Each path is a new rotation, seen through one point. The rows after it are directions, each followed by how far the rotation turns it, in degrees per step (0 if it stays put).
Each turn is a multiple of 5 degrees from 10 to 175, or 0.
Each row of a path follows its step; steps can be skipped.
path 1
step 0: [-12.1 -23.6  13.5 -23.5   4.3 -24.7  45.7 -13.9  26.0  -1.6  35.1 -14.1
  30.6  17.6 -29.0  10.2  -0.8   1.6  19.8  15.8  44.8 -35.3  12.8   6.3
  12.8  25.9  47.4  22.5 -16.9 -13.3   8.8  -5.1  22.2  -8.8   8.0 -47.4
  -4.0 -23.3]
step 1: [-25.2  -8.2  19.1 -17.9 -14.1 -17.7 -31.4  51.5  14.0  28.7  36.0 -13.6
  -9.2  -6.6   4.8   0.5  14.7  41.6 -14.7  -3.9  -9.5 -32.3   9.0  17.6
 -30.5 -37.8 -21.9  55.3   5.5  25.1  -5.4 -35.0 -17.0  -8.6  -7.8  -7.1
 -20.6   6.8]
step 2: [ 46.0  -6.7  -1.8  -0.8   0.4 -66.5  27.2  -6.6   1.8 -30.9   5.7  -2.4
 -19.4  -3.7 -34.5   4.9 -27.9  24.8  -9.2   0.4 -35.6   1.1   1.6  -9.6
  13.0  22.8 -38.9 -12.1 -28.8   5.8  13.7 -14.4 -12.3 -33.6 -18.8  27.8
 -43.0   8.0]
step 3: [ -5.5 -27.4   4.3   8.5 -17.3  -7.1  -5.8  12.4  38.7 -38.6  17.0   3.1
  -9.2  -5.6 -18.3   7.8  34.4 -28.6 -10.2 -47.5  46.0 -39.0 -31.1 -27.5
  45.0  -2.0  -6.3 -22.6 -14.7  -4.9   5.1 -15.1 -12.8  13.2  -2.8 -26.4
  -4.7 -41.3]
step 4: [  4.8 -16.3  24.4  35.1 -19.6   6.3  -4.3  42.1 -21.9  14.0 -31.6  29.9
  -9.3  21.5 -12.5  48.1  38.2  10.2  14.7  18.2  11.6 -40.2   7.7  31.4
  -3.9 -26.2   7.4  27.5 -10.5 -10.1  14.9  21.4 -30.3   4.3  -2.5  28.2
 -36.4  13.9]
step 5: [ 30.0  -9.5 -35.1 -26.7  -3.1 -21.6 -27.7  11.4   3.2 -30.8   8.2   6.1
  -7.9  -3.3 -29.4  34.6 -20.8 -19.7  16.7  48.0  -6.8   3.9 -17.3  33.8
 -22.8   7.9  21.9 -29.5 -41.8   5.0  21.0 -39.5  14.8   2.9 -26.6 -21.5
   2.3  29.7]
step 6: [-34.8  19.5  46.2 -49.1  14.2  -5.7 -16.7 -25.4   9.0 -32.7  14.4  43.0
 -10.7   6.2  22.0  35.8  -8.3  25.5  16.4  -7.7  13.0 -17.9 -45.7  -8.3
  26.3  -9.7 -22.1  17.2   4.5 -26.7   8.1 -22.3  -7.0   1.6  20.1 -37.0
  -4.1  -3.4]
step 7: [  5.5  21.2  13.1  22.6 -17.9   4.0 -29.2   3.5   4.5 -16.7  31.1  30.6
  13.5  27.0  17.5  -7.6  18.4  23.5   2.2  -5.1  -4.7  13.3  -3.1  26.4
  21.5   1.7  23.0  42.4 -49.0   1.9 -22.4  -3.4  11.7 -26.8 -34.9  66.0
 -25.3 -15.4]
step 8: [ 48.3 -18.7 -17.3  -1.1  31.4 -26.6 -22.6   5.8   8.5   2.2 -26.3   3.7
   3.9 -16.2  -6.5 -36.7   2.8  16.8   9.5  13.3 -21.3 -32.2 -17.7   9.9
  33.8   0.3  44.0  -3.7 -21.4   8.0  50.3 -16.8  38.2 -14.1  22.3 -28.6
 -16.2 -31.6]
step 9: [-11.8  -7.7  -6.5   1.2  -0.5 -15.9 -27.0  35.8  37.9  12.2   0.6  30.7
 -46.8   4.7  31.6 -13.8  16.8 -11.3  34.9  -2.0  17.4   1.2 -10.6 -15.0
  22.6 -26.8 -41.8  11.1  33.2 -19.7  -8.4   6.4  24.5  -8.6 -16.7 -32.2
 -39.8  36.6]
Speeds:
[ -1.2  -3.1   0.9   7.0  -8.4  -5.4   9.8   6.4 -14.5  -1.7  -3.7  -1.1
  -3.0  -3.4  -0.4  -4.8  25.5   8.4  -1.1   5.5   7.6   6.4   2.1  11.5
   1.4   3.6  16.9   0.1   0.2  11.0  -8.7  -5.5  11.6   6.6  16.4  -6.3
  -5.3  -0.4] | 95
[  4.4   5.4 -10.2   6.6 -12.1  -2.3  -7.2  -1.2  -6.2  -6.0  -9.6 -10.1
  -9.3  -4.3   3.7  26.1  -0.1   0.7  -5.5  -5.5  13.8 -10.9  -4.0  -5.3
  -3.2   8.2   2.3 -13.8   6.1   4.7   1.2   1.4 -14.0   7.2   1.4   8.7
   0.2   7.2] | 45
[-10.9  -5.5   2.9  -2.4 -10.6   4.9  -4.8 -13.4   2.6 -10.0   4.6  -5.2
  -5.6  -3.3   2.7   0.1  -4.6  25.1  -8.5   8.7  -1.1   1.4   5.3   0.2
 -12.1   9.5   1.7  11.1 -11.0  -9.3  -1.9  -0.3  -2.7  -0.8  -3.0 -13.2
  11.4  12.8] | 70
[ -0.1   5.3  -3.6   7.9   1.8 -11.6   0.2  -7.0  -0.7  -6.8  -8.0  -5.1
   9.1 -20.6  -9.0   6.0  -4.3  -3.6   0.3   5.2   2.7   9.7   5.4  12.0
  -8.8  -5.2  -3.0  -0.1 -15.2  -4.3 -10.0  15.2   9.3 -11.4  -6.6  12.8
  -9.8  -1.1] | 135
[  6.9 -18.7  10.7   1.4  -3.4 -13.3   7.0  -9.4  -2.7 -10.8   2.8   1.1
  12.2  11.9   9.8   0.9  -7.8   3.6   4.9   3.8  -2.0  -1.5  -2.2  -4.3
  -8.7  -3.4   7.8  -3.7  15.3 -11.4   7.7  11.3   1.6  -0.6  12.8   7.9
 -11.3   4.6] | 175
[ -7.3   2.8  -5.9  -4.5   3.6   2.6  26.5  10.8  11.5  -0.9  -1.3   6.9
 -18.9   2.1   8.1   8.0  -3.0  -0.2  -2.3   4.9   1.2   0.3   7.0  -1.7
   7.3   6.0   3.1   4.3  -3.8  -5.5   6.4   2.4   9.4 -10.0   5.5  17.7
   3.1  11.4] | 155
